Each path below is one point turned by a fixed rotation once a step. After each direction that follows a path, write how fast that rotation turns it, in degrees a step (0 if it stays still).
Each turn is a multiple of 5 degrees from 10 to 175, or 0.
Each row of a path follows its step; steps can be skipped.
Path 1:
step 0: [ -2  19   5  13   0   6 -38  -6  14   4  -3  -4   8  -2  -5   4  -2  -1
   8  20   7  14  -8   3  -4  -7   4   6 -12  18   3  -3   8   1  -9  18
 -22  -6   9  17   4 -12  24  11  -3  -7  -9 -14   4   4]
step 1: [ 12  18  11 -10   7  12 -12  17  -6  21  -7 -15   9  -2   2  10   2   1
 -12  13  -2  -1   2   8 -12 -21   3  -3 -15   3  14  11   6 -22  -2   1
 -15  20   9  10 -14   7 -10 -18 -11  -5   8 -16 -11   4]
step 2: [ 14  12  -6  -5   0   5   6 -12  11  -6 -22 -17  -8 -18  -8   6  19   1
 -31   8   0  -8   7   5  -8  -7 -16 -13   4  13 -16   0   8  11   7  -3
  14  -1  12  15   1  -6  -2 -16 -13   6  -6 -17 -17  -3]
step 3: [ -5  -4 -23  -4  -2 -12 -14   8  -1  14  -4   2   5  -6 -17 -14  29  -3
   4   1   9   7 -18  -2  -2  -3 -12 -14   6   0  -2   6  -3   8 -19  13
  11  -9   6   0   4 -11  18 -32  -5   1   9  -5 -17 -13]
step 4: [ -2   3 -21 -14   4  -4 -31  13  -6  -9  -1 -21  -6   6  19   6   9 -17
  11  -4   7   0  -6  -9   3 -11  18 -12  -4   5   4  -8 -17   3   9  -9
   7   3 -10  17 -10 -10   9  -5  -2   9  11  11 -24   0]
step 5: [ 10   5  -1  -4   6   9  -7  10  -5  -7  -8   9 -19  -9  -1  14  -2 -32
  18  -6  25 -10 -11   9  -5  17  15  -4  -1  10 -14  12   4 -13   6 -12
  13 -17   0   4 -12   0 -18 -10 -17   7   5 -10   0  -3]
step 6: [ 12  -1 -23   9   5  11  -2   5   9 -13   3  14  11 -22   0  -2  -7 -13
  -3   9 -17  15 -15  22   0   5  16   6  13   7   4   6 -13  -6  -8   2
  -1 -29   2  11  12  -3 -15 -12   0  14 -13   3  -8  11]
step 7: [  2  -3 -15  -2  16  -9 -12  -1   3   3   5   1   7  -9  -4  -1   3  -6
  -8  -3  -7  -2  -7   5  -1  -7  26   9   1  15   7   6   9 -15 -25  -3
  19   4 -25  12  11  22  -8   6  17 -26  -7  -4 -17  -9]
step 8: [-10  -3  -3 -21  15  18   1  -8   0 -15  -5  -4   5   7  10   5  14 -13
   7   3 -18   6   2   4   5  10   2  -8 -13  15   4   8  10  -3   8  -3
  10   2 -21 -21  21  15   1  10 -10  -2   1 -32 -17   7]
step 9: [ 22  10   1  -6  24 -22  16  11   0 -14 -18  14  23  -1  -1 -10  11 -19
   2   5  -6  -8   3  10  23  17 -12   2  -5 -10  15  -2  -5  -5  -1   5
  20   4   0 -14   3  -2   1   1  -4   7   9  -7  -3   5]
[-4  1  3 -2 -2 -1 -2 -2  3  2  2 -5 -2 -2  4 -3  3  5 -2 -4 -1 -2  0  3
 -4 -3  8  3 -4  3  3 -4 -2 -6  3 -4  3  4 -4 -5 -1 -5 -5 -1 -1  1  3 -1
  2 -6] => 115
[ 0  0  5 11 -2  3  1  0  0  6  2 -2  1  2  2  2  0  1 -7  4  4  1 -8  0
  1 -3 -5  0 -1  1  1  0  1  3  5  6  2  4  0  1 -5 -4  1  3  0  1  4 -2
 -2  0] => 25
[ -7  -1   3   1  -1   5  -5   1   1  -1   4   2  -1   5  -4  -4   1   0
   4   3  -3   0   0   0  -2   1   1   1   3   0  -3   5   0  -1   1   6
   0  -3   0 -10  -2   1   1  -8   0   4  -2  -7   2   2] => 140
Path 2:
step 0: [ -6  18  -2  -6 -22  18  10  10  10   1  -6  12  14   1   8   9  17 -22
  16 -20 -12  15  -2   9  -5  20  -7 -15  -9   9 -10   5  15  19   6  -3
   1  26  18   4   3 -24  -3   1   1  -8   3  -1 -14   0]
step 1: [  2  -8   3 -12  10   0 -16  -2 -10   7 -24 -10  10  -7  -5  -6  -9   2
  16 -20  16  -9  -2  -8  13 -14   2   1 -21 -15   5  13  23   4  -1   5
  -3   1   5  18 -22  13 -10   1 -13  13  29 -15 -20  -3]
step 2: [-11   0  -9  38  -4   0  -1  -2 -20   6 -15 -12   5   4  -6   9  -3  16
   0  23  11   8   8 -10   4  -6  -4 -10  -9   4   2  18 -26  -1 -35  -5
   2 -24   6  -2  -4   2   1 -14  -2   6  -9  -4   8   6]
step 3: [  0  11   1 -10 -18  -6   7   8  11 -10  15  -2  11  19 -16  -1  -3 -16
   1  -2   1   3   1 -15  -3   3  -3   3   8  29   5   8 -25  20  18  -1
 -18 -20  -1  -4 -10   1  -7  14  28 -24  -8  -1   5  14]
step 4: [ 17  11  17 -19  -8   6 -19 -31   3  -4   6   8  12   5  12   4   5  -5
 -11  -4  -6  -3   3   9   0 -11  11   5   0   5  -7   1  23  -8  18   8
   2   0   3  12 -15 -30 -15 -32  -3  -9   5  -7   9   4]
step 5: [ -4  -6  29  13  22   9  -7  -1  -1   3 -26   2  -9   3   3   5   6   0
  -7 -11  -4  -9  13 -17   8  -4 -32   5   2 -19  22 -13  -4 -23  -6   8
  15 -11 -14  -5  13   0 -15  -7  -1  10  13  -1  -5   5]
step 6: [ -3  11 -11   6   8  15  11  11   4 -18  18   6  -2   5   1  11   2  18
  -6   0  -9   5 -11  -1   0  26  -7 -11  -8  13   3   1  -3  14 -19 -18
  -4  -9  -9  -5  21   6  12   5  11  26   9 -22   6  30]
step 7: [ 12  15 -12  -7 -14   6  16   0   0  -8   3  15   9   1 -28  -2   0 -27
   1  -4  -1  -6   3   3  -6 -13   4  -9  19 -19 -23  -5  13  13  13  -8
  -5  13   3  -2 -33  10   4   8  -4  12   4  -2   7  23]
step 8: [ 17 -26   9   0  -7  15 -10  -4  11   4 -13 -18  -5  -9   2   4  -8   5
 -11  14  -9   8  30   3  -2 -25  -5   7 -18 -16  -5   5   9   6  -4  -1
   8   1  11  26 -11 -18  11  -3   5   6   1  26 -15   1]
step 9: [-18 -16  24  12  18   5   3   0  -4 -17   2  -6  -2  30   4   9   1  16
   4   6  24  -5 -18  -8  -6  14   2   3  -3  -3   4   7 -23  17 -12   5
  21   3   2  -2   0  -3 -19  13   6   0 -11  13 -23   4]
[ 2 -3 -3 -5  1 -1 -7  2  0 -4  3 -4 -7 -1  3 -5 -3  5  0 -1 -3 -2  0 -2
  2 -1  2  4 -6  6  0  1  4  0  1 -4 -4 -2  2  6  2  4  2 -2  4  1  4  1
  0  5] => 155
[ 1 -1 -5 -3 -3  2  0  0 -3 -2 -2  5  6 -1 -3 -3 -2  3 -3  3  1  4  4  2
  9  2  1  1  3 -6  2  3 -4  3 -4 -4 -5 -2 -1  5 -1  4  2  4 -6 -3  2  3
  3  2] => 70
[-5 -3 -4  2 -2 -3  1 -3  0 -5 -1  0  2  5 -1  1 -2 -5 -5 -1  0  4 -1  3
  1  5  0  4 -3  4 -2  4  3  2  7  4 -4  3  3 -7  2  1 -3  0  1  6  5  4
  4  0] => 110
[-4 -3  2 -4  1 -1  1 -5 -1  2 -4  5 -1 -2  3  3 -8 -4 -5  5  1  0 -5  0
  4  1  1  5  0  4  0 -1  1 -5  0 -4 -1 -5  0 -3 -3 -4 -2  3  3 -4 -7 -3
 -4  2] => 55
